Each row has a name. After each piece below comes the name of the row it's from, unless a question asks for something else. Each question is about the rows just above it.

(167): [140  99  69 103 113 149 160 109]
(198): [107 147 184  82 122 130 140 160]
(209): [105 146 154 168 120 176 140  90]
(103): [120 118 123  63 108 150 169 139]
(8): [108 155 196 110 132 119 120 159]
(50): [143 127 106 194 145 112  94 107]
(158): [138 136 127 194 147 107  88 115]
(15): [110 136 164  67 115 139 155 155]
(168): [113 128 148  62 111 145 163 149]
(75): [142  98  64 113 115 147 155 104]
(212): [118 108 123 120 140  63 150 169]
(13): [121 154 176 168 146 105  90 140]
Which row holds these entries in another order? [169 120 139 108 118 150  63 123] -> (103)
[140 121 154 176 168 146 105  90] is which row reordered? -> (13)
Put [ 90 105 121 140 146 154 168 176] back in order: which row is it? -> (13)
[113 163  62 111 145 149 148 128] is which row reordered? -> (168)
Which row holds these entries in another order? [176 154 146 105 120 140  90 168] -> (209)

(69): [131  77 194  60 142  90]
(11): [203 176 200 134 119  66]
(125): [159  71 166  63 115 200]
(68): [ 90  60 131  77 141 194]
(60): [201 129 137  87 132  62]
[ 60  77  90 131 142 194] is which row reordered? -> (69)
[ 60  77  90 131 141 194] is which row reordered? -> (68)
Which row holds these entries in another order? [ 77 142  90 194 131  60] -> (69)

(155): [193 100 107 156 144 124]
(84): [124 113  98 140 133  85]
(131): [134 124 123 122 149 129]
(141): [112 124 134 121 130 123]
(96): [126 107 151 127 101 144]
(111): [150 101 107 144 127 126]
(170): [130 117 137 152 130 130]
(176): [152 117 129 137 130 130]
(115): [113 124 140 134  85  98]
Put [122 149 129 134 124 123] back in order: which row is it? -> (131)
Put [ 85  98 113 124 133 140] back in order: which row is it? -> (84)
[107 150 127 126 101 144] is which row reordered? -> (111)
Put [117 129 130 130 137 152] back in order: which row is it? -> (176)

(82): [137 108 123 127 132 161 148 114 127 152 112 109 132 114 123 136 119 121
 127 132 128 113 123 135 129 139  97  92 114 115 125 122 126]
(65): [ 93 150 141 144 108 122 119 151 108 138 150 156 109 161 141 145 120 138
 108 157 156 141 129 133 119 133 108 107 119 133 120 130 128]
(127): [141  96  89  79 126 129  61 125 116  96 124  85 117 144  89 108 126 133
 116 180 111 155 120 118  97 127 157 114 125 135 112 154 145]
(18): [111 116  89 145 114 126  61  96 127 154 129 126 125 135 118 133 180 157
 124  79 116  89 144 117  96 108  85 111 155 120  97 141 125]
(129): [117  96 126 124 144 129 135 111 154  85  97 141  61 116  96 116 133 145
 118 125 126 127 112  88 120 155 114  79  89 157 180 108 125]
(159): [ 93 150 141 144 108 122 119 151 108 138 150 156 109 161 141 145 120 138
 108 157 156 141 131 101 124 161 147 118 134 107 114 122  95]
Which row holds these entries in another order? [145 154 112 135 125 114 157 127  97 118 120 155 111 180 116 133 126 108
  89 144 117  85 124  96 116 125  61 129 126  79  89  96 141] -> (127)
Which row holds these entries in another order? [145 141  96  89  79 126 129  61 125 116  96 124  85 117 144  89 108 126
 133 116 180 111 155 120 118  97 127 157 114 125 135 112 154] -> (127)

(116): [132 124 107 152 136 187 168 116 139 161 126 171 122]
(14): [100 123 121  80 144  92 118  80  80 124 127 133 138]
(39): [ 80 100 124 127  80 118 123 138  92 144 133 121  81]
(34): [171 151 132 136 187 139 126 122 161 107 124 116 168]
(139): [165 159 130 108 120 133 148 115 154 130 123 188 171]
Which row holds these entries in another order? [126 132 122 168 187 136 151 116 161 171 139 124 107] -> (34)
Which row holds these entries in another order? [138 133 127 124  80  80 118  92 144  80 121 123 100] -> (14)
Put [168 107 171 136 151 124 161 132 126 116 122 139 187] back in order: which row is it? -> (34)
[118 127 100 121  80  80 123 124 138  81 144  92 133] is which row reordered? -> (39)

(66): [143 144 154 159 152 139 134 155 158 143 151 195 144 143 138]
(62): [144 158 155 151 134 144 154 142 159 139 143 195 152 143 138]
(93): [195 151 134 143 154 158 144 144 139 159 138 141 143 155 152]
[134 138 139 142 143 143 144 144 151 152 154 155 158 159 195] is which row reordered? -> (62)
Which row holds these entries in another order? [155 195 152 141 134 154 151 144 159 138 139 158 143 144 143] -> (93)
[134 138 139 143 143 143 144 144 151 152 154 155 158 159 195] is which row reordered? -> (66)
[143 138 144 158 155 151 134 144 154 142 159 139 143 195 152] is which row reordered? -> (62)
Put [139 143 195 152 143 138 144 158 155 151 134 144 154 142 159] back in order: which row is it? -> (62)
Which row holds these entries in another order? [134 138 139 141 143 143 144 144 151 152 154 155 158 159 195] -> (93)
Put [138 143 152 195 143 139 159 142 154 144 134 151 155 158 144] back in order: which row is it? -> (62)

(61): [130 101  83  72 136 174 115  72 146]
(135): [130 126 128 128 129 131 130 129 130]
(55): [131 129 129 128 130 130 128 126 129]
(100): [156 160  94 142 136 115 106 144 128]
Which row holds these entries in another order? [128 144 106 115 136 142  94 160 156] -> (100)
Put [129 130 130 126 128 130 128 131 129] back in order: which row is it? -> (135)
Which row holds these entries in another order? [126 128 128 129 129 130 130 130 131] -> (135)
Put [ 94 106 115 128 136 142 144 156 160] back in order: which row is it? -> (100)
Put [129 131 129 129 128 130 130 128 126] back in order: which row is it? -> (55)
Put [142 136 115 106 144 128 156 160  94] back in order: which row is it? -> (100)

(58): [ 93 114  85 102]
(67): [ 93 102 113  85]
(192): [153 128 108 167]
(130): [111  90 148 144]
(85): [134 177 163 101]
(133): [168 153 108 128]
(128): [153 127 108 166]
(28): [143 105 167 124]
(31): [163 135 101 177]
(149): [160 131 108 172]
(7): [153  72 141 171]
[113  85 102  93] is which row reordered? -> (67)
Which row holds these entries in another order? [148 144 111  90] -> (130)
Which row holds these entries in another order? [167 108 128 153] -> (192)
Which row holds these entries in another order? [163 101 177 134] -> (85)
[101 177 163 135] is which row reordered? -> (31)

(106): [144 160 141 135 110 123 149 126 137 139 157 105 120 133  95 156 131 142
 144 118 134]
(32): [129 108 116 138 146 161 132 120 130 113 144 137 158 140 133 108 110 125
  96 140 124]
(142): [113  92 116 103 150 152 149 132 152 131 112 148 151 112 167 131 141 127
 132 189 146]
(118): [141 167 150 112 152 151 149 113 148  92 132 152 131 132 189 112 146 104
 127 131 116]
(114): [113 108 116  96 120 140 146 138 138 130 108 144 140 110 161 124 132 125
 129 158 133]
(154): [124 127 132 134 127 128 119 151 131 139  90 153 161 132 162  96 127 125
 126 132 125]
Which row holds these entries in another order? [142 144 118 134 144 160 141 135 110 123 149 126 137 139 157 105 120 133
  95 156 131] -> (106)
Which row holds these entries in another order? [116 131 127 104 146 112 189 132 131 152 132  92 148 113 149 151 152 112
 150 167 141] -> (118)
Put [133 158 129 125 132 124 161 110 140 144 108 130 138 138 146 140 120  96
 116 108 113] back in order: which row is it? -> (114)
Which row holds these entries in another order? [112 112 131 189 132 113 116  92 103 152 150 146 131 151 141 149 152 167
 132 148 127] -> (142)

(21): [156 178 142  83 191  96  70]
(70): [ 70 178 191  83  96 143 156]
(79): [119 142 165 141 163 178  94]
(36): [ 94 142 178 141 119 166 163]
Which row holds these entries in another order? [ 94 166 163 119 141 178 142] -> (36)
[ 70 156  96  83 191 178 142] is which row reordered? -> (21)

(19): [116 134 114 104 119 103 127 145 113 149 138 138 129 152 116 110 110 105
 142 171  97 124 160  98 115 111 120 116]
(94): [150 126 145 156 117 159 103 119 148  96  93 125 116 109 133 136 146 164
 117  80 154 124  98 163 141 152 138 136]
(136): [124 126 135 173 160 139 170 127 118 134 145 126 164 130 134 146 123 106
 118 174 132 171 168  80 105  88 111 114]
(48): [124 138 129 162 152 130 160 136 117 141 134 141 158 147 127 132 116 107
 123 166 123 146 145 106 111 103 120 129]
(146): [120 152 138  98 119 110 116 145 142 149 129 114 103 171 124 139 160 113
 116 105 134 110 116 111 127 115 104  97]
(20): [120 117 132 138 166 146 160 129 136 123 145 106 111 130 162 116 147 134
 152 141 158 103 127 129 141 107 123 123]
(80): [129 150 115  82 114 108 113 143 134 151 131 149 111 153 120 108 126 145
 143 125 112  91 109 196 152 174 152 156]
[ 98 115 111 120 116 116 134 114 104 119 103 127 145 113 149 138 138 129
 152 116 110 110 105 142 171  97 124 160] is which row reordered? -> (19)
[103 106 107 111 116 117 120 123 123 124 127 129 129 130 132 134 136 138
 141 141 145 146 147 152 158 160 162 166] is which row reordered? -> (48)
[116 116 134 114 104 119 103 127 145 113 149 138 138 129 152 116 110 110
 105 142 171  97 124 160  98 115 111 120] is which row reordered? -> (19)

(3): [104 124 103 112 165 147 166 162 152 163 137 140]
(112): [151 153 177 165 101 113 101 104  92 104 107  96]
(138): [107  96 114 109 136 174 137 143 128 137 124 116]
(189): [145 137 134 134 144 151 143 155 101 145 149 100]
(88): [126 155 139 144 104  59 103  92 130 103 139 139]
(33): [144 155  59 139 104 139 131 139 151  92 103 103]
(44): [151 155 139 144 104  59 103  92 130 103 139 139]
(38): [102 141 118 128 152 134 153 145 156 150 149 109]
(99): [145 137 134 134 144 151 143 155 101 145  91 159]
Which row holds these entries in another order? [139 139 151 155 139 144 104  59 103  92 130 103] -> (44)
Put [ 59  92 103 103 104 130 139 139 139 144 151 155] back in order: which row is it? -> (44)

(152): [114 125 174  77  87]
(92): [107 185 182  64  69]
(163): [116  93 161 162  95]
(151): [161  92 116 162  95]
(54): [114  87 173 125  77]
(73): [ 85 159  89  77 132]
(51): [ 76  71 147 174 118]
[132  77  89 159  85] is which row reordered? -> (73)
Which row holds these entries in another order? [ 95  93 116 161 162] -> (163)
Which row holds these entries in another order? [ 95 162 116  92 161] -> (151)
Put [ 87  77 174 125 114] back in order: which row is it? -> (152)

(76): [ 95 129 153 125 116 123 127 139 149 111 116 141 129 118 126 134 126 134
 138 129 108]
(101): [147 117 129 139 144 123 108 149 116 115 125 153 127 109  95 118 123 111
  90 148 120]
(97): [ 95 129 153 125 116 123 127 139 149 111 116 148 123 117 109 144 118 120
 147 108  90]
Which row holds these entries in another order? [138 129 108  95 129 153 125 116 123 127 139 149 111 116 141 129 118 126
 134 126 134] -> (76)
Put [ 90 108 147 120 118 144 109 117 123 148 116 111 149 139 127 123 116 125
 153 129  95] back in order: which row is it? -> (97)
Which row holds these entries in another order? [120 148  90 111 123 118  95 109 127 153 125 115 116 149 108 123 144 139
 129 117 147] -> (101)

(117): [164 136 146 138 138 139 125 117 148 158 163 137 156 147 121 139 177 149
 131 143 166]
(9): [146 117 144 149 139 136 136 150 147 141 161 125 138 134 124 151 129 123
 159 147 133]
(171): [135 126 136 139 129 127 119 158 138 125 125 151 120 157 134 122 162 121
 150 131 118]
(6): [130 128 129 154 127 129 129 144 115 141 138 133 126 152 134 122 135 121
 127 138 149]
(119): [140 109 130 124 127 128 142 103 111 125 165 121 120 131 133 137 132 121
  93 131 118]
(191): [130 142 126 156 125 130 135 126 137 130 124 129 131 123 120 126 123 125
 127 163 127]
(201): [145 125 131 124 129 142 136 111 123 126 129 132 126 138 129 137 126 126
 110 135 122]
(202): [130 126 156 126 130 127 142 131 124 126 125 128 123 130 137 125 129 163
 123 135 120]
(104): [122 124 145 132 126 135 128 126 123 142 129 137 126 131 126 129 110 111
 136 138 125]
(57): [151 139 134 124 146 159 129 117 147 133 136 147 138 149 124 161 125 136
 150 141 144]
(147): [155 119 129 138 144 139 121 127 131 129 132 149 133 151 123 141 158 139
 125 137 137]
Which row holds these entries in another order? [133 147 159 123 129 151 124 134 138 125 161 141 147 150 136 136 139 149
 144 117 146] -> (9)
Which row holds these entries in another order? [156 126 130 127 142 131 124 126 125 128 123 130 137 125 129 163 123 135
 120 130 126] -> (202)
Which row holds these entries in another order? [122 145 125 131 124 129 142 136 111 123 126 129 132 126 138 129 137 126
 126 110 135] -> (201)
Put [117 124 124 125 129 133 134 136 136 138 139 141 144 146 147 147 149 150
 151 159 161] back in order: which row is it? -> (57)
[166 143 131 149 177 139 121 147 156 137 163 158 148 117 125 139 138 138
 146 136 164] is which row reordered? -> (117)
Put [139 161 125 147 133 151 149 138 117 129 146 147 150 124 136 123 134 136
 141 159 144] back in order: which row is it? -> (9)

(185): [135 143 132 121 118 125 129 117 145 131]
(200): [139  91 124 137 140 139 124 109 137 139]
(157): [129 143 108 123 125 157 129 137 130 140]
(164): [120 143 122 124 119 129 108  79 101 131]
(172): [129 120 133 143 108 119 122  79 101 124]
(180): [126 122 105 133 139 185  65 129 120 125]
(177): [126 169 121 120 129 117 123 122 120 121]
(43): [132 108 119 120 124 122  79 129 101 143]
(144): [121 143 125 131 129 118 145 132 118 135]
(186): [139  91 147 137 140 139 124 109 137 139]
(90): [119 185 139 125 126  65 133 122 105 129]
[117 118 121 125 129 131 132 135 143 145] is which row reordered? -> (185)
Which row holds these entries in another order? [108 119 122 124  79 143 129 131 120 101] -> (164)
Which row holds these entries in another order? [124 131 120 119 129 143 122  79 101 108] -> (164)
[143 101 129  79 122 124 120 119 108 132] is which row reordered? -> (43)
Which row holds these entries in another order? [129 105 122 133  65 126 125 139 185 119] -> (90)
[ 91 109 124 137 137 139 139 139 140 147] is which row reordered? -> (186)
Which row holds these entries in another order? [ 79 101 108 119 120 122 124 129 132 143] -> (43)

(120): [171 112 165 151]
(91): [125 145 161 103]
(42): [145 102 162 126]
(107): [175 130 160 126]
(22): [119 137  73 100]
(143): [162 145 125 103]
Which row holds these entries in another order? [151 171 112 165] -> (120)
Put [126 145 162 102] back in order: which row is it? -> (42)
Put [165 171 112 151] back in order: which row is it? -> (120)
[103 125 145 161] is which row reordered? -> (91)
Put [126 102 145 162] back in order: which row is it? -> (42)
Which row holds these entries in another order? [103 162 145 125] -> (143)
[103 125 145 162] is which row reordered? -> (143)

(30): [184 108 108 123 136]
(126): [108 107 184 123 137]
(124): [107 108 184 136 123]
(27): [136 123 183 108 107]
(52): [106 135 185 126 109]
(25): [147 126 187 104 111]
(83): [135 126 185 107 109]
(47): [107 123 184 108 135]
[107 136 123 183 108] is which row reordered? -> (27)
Put [184 136 123 107 108] back in order: which row is it? -> (124)
Put [136 108 123 183 107] back in order: which row is it? -> (27)
Put [123 136 184 108 107] back in order: which row is it? -> (124)
Put [136 123 184 107 108] back in order: which row is it? -> (124)
Put [107 109 126 135 185] back in order: which row is it? -> (83)
[107 108 123 136 184] is which row reordered? -> (124)

(24): [129 160 153 151 112 126 151 128 151 110]
(108): [138 122 142 132 126 113 120 154 141 116]
(122): [137 121 141 131 127 112 120 154 139 116]
(5): [139 162 132 127 129 118 117 141 136  96]
(86): [138 167 132 127 129 118 116 143 136  98]
(35): [138 122 138 132 126 113 120 154 141 116]
(71): [131 125 133 129 133 114 128 141 130 122]
(59): [144 153 134 125 121 116 136 149 140 113]
(153): [129 126 138 167 132 136 143  98 118 116]
(195): [133 123 132 128 132 118 128 137 129 125]
Put [ 96 136 141 117 118 129 127 132 162 139] back in order: which row is it? -> (5)
Put [113 140 149 136 116 121 125 134 153 144] back in order: which row is it? -> (59)
Put [127 132  98 143 118 167 136 116 129 138] back in order: which row is it? -> (86)

(74): [ 63 117 117 145 139 144]
(46): [155 118 118  86  98 124]
(26): [163 129 113 125 163  64]
(17): [118  86 124 156  98 118]
(45): [129 163 163 114 125  64]
Put [ 98 124 155 118 118  86] back in order: which row is it? -> (46)
Which row holds these entries in another order? [118 155  86 124 118  98] -> (46)
Which row holds these entries in another order? [ 64 125 114 163 163 129] -> (45)

(109): [132 105 126 130 139 130 135 130 121  96 131 130 132 113 126 142 122 109
  99  91 131 126 127 103 127 115 141 121 143 138 123  92 127 131 129 139
 137 140 121 143 124 114 108 122 139 148 127 139 132 134 106  70 122]
(10): [103 140 129 127 131 103 108 166 129 101 134 121 153 152 149 104 136 102
 124 130 123 130 127 124 114 122 121 129 143 117 102 132 119 116  87 155
 145 140 126 129 131 139 152 119 132 161 131 122 120 160 121 145 115]
(105): [120 130 124 119 153 129 121 109 101 152 114 134 117 104 145 132 115 131
 131 129 136 149 122 161 140 121 131 129 103 102 160 127 127 116  87 123
 132 129 122 119 126 145 121 153 103 124 139 130 155 102 143 140 166]
(23): [132 140 116 130 131 108 121 129 121 103 152 131 122 124 126 131 119 102
 120 104 124 145 127 119 102 103 122 166 114 153 123 140 127 145 161 136
 153 129  87 101 129 155 130 160 139 117 121 149 129 134 143 132 115]
[114 153 123 140 127 145 161 136 153 129  87 101 129 155 130 160 139 117
 121 149 129 134 143 132 115 132 140 116 130 131 108 121 129 121 103 152
 131 122 124 126 131 119 102 120 104 124 145 127 119 102 103 122 166] is which row reordered? -> (23)
Which row holds these entries in another order? [ 87 101 102 102 103 103 104 109 114 115 116 117 119 119 120 121 121 121
 122 122 123 124 124 126 127 127 129 129 129 129 130 130 131 131 131 132
 132 134 136 139 140 140 143 145 145 149 152 153 153 155 160 161 166] -> (105)
Which row holds these entries in another order? [115 132 143 134 129 149 121 117 139 160 130 155 129 101  87 129 153 136
 161 145 127 140 123 153 114 166 122 103 102 119 127 145 124 104 120 102
 119 131 126 124 122 131 152 103 121 129 121 108 131 130 116 140 132] -> (23)

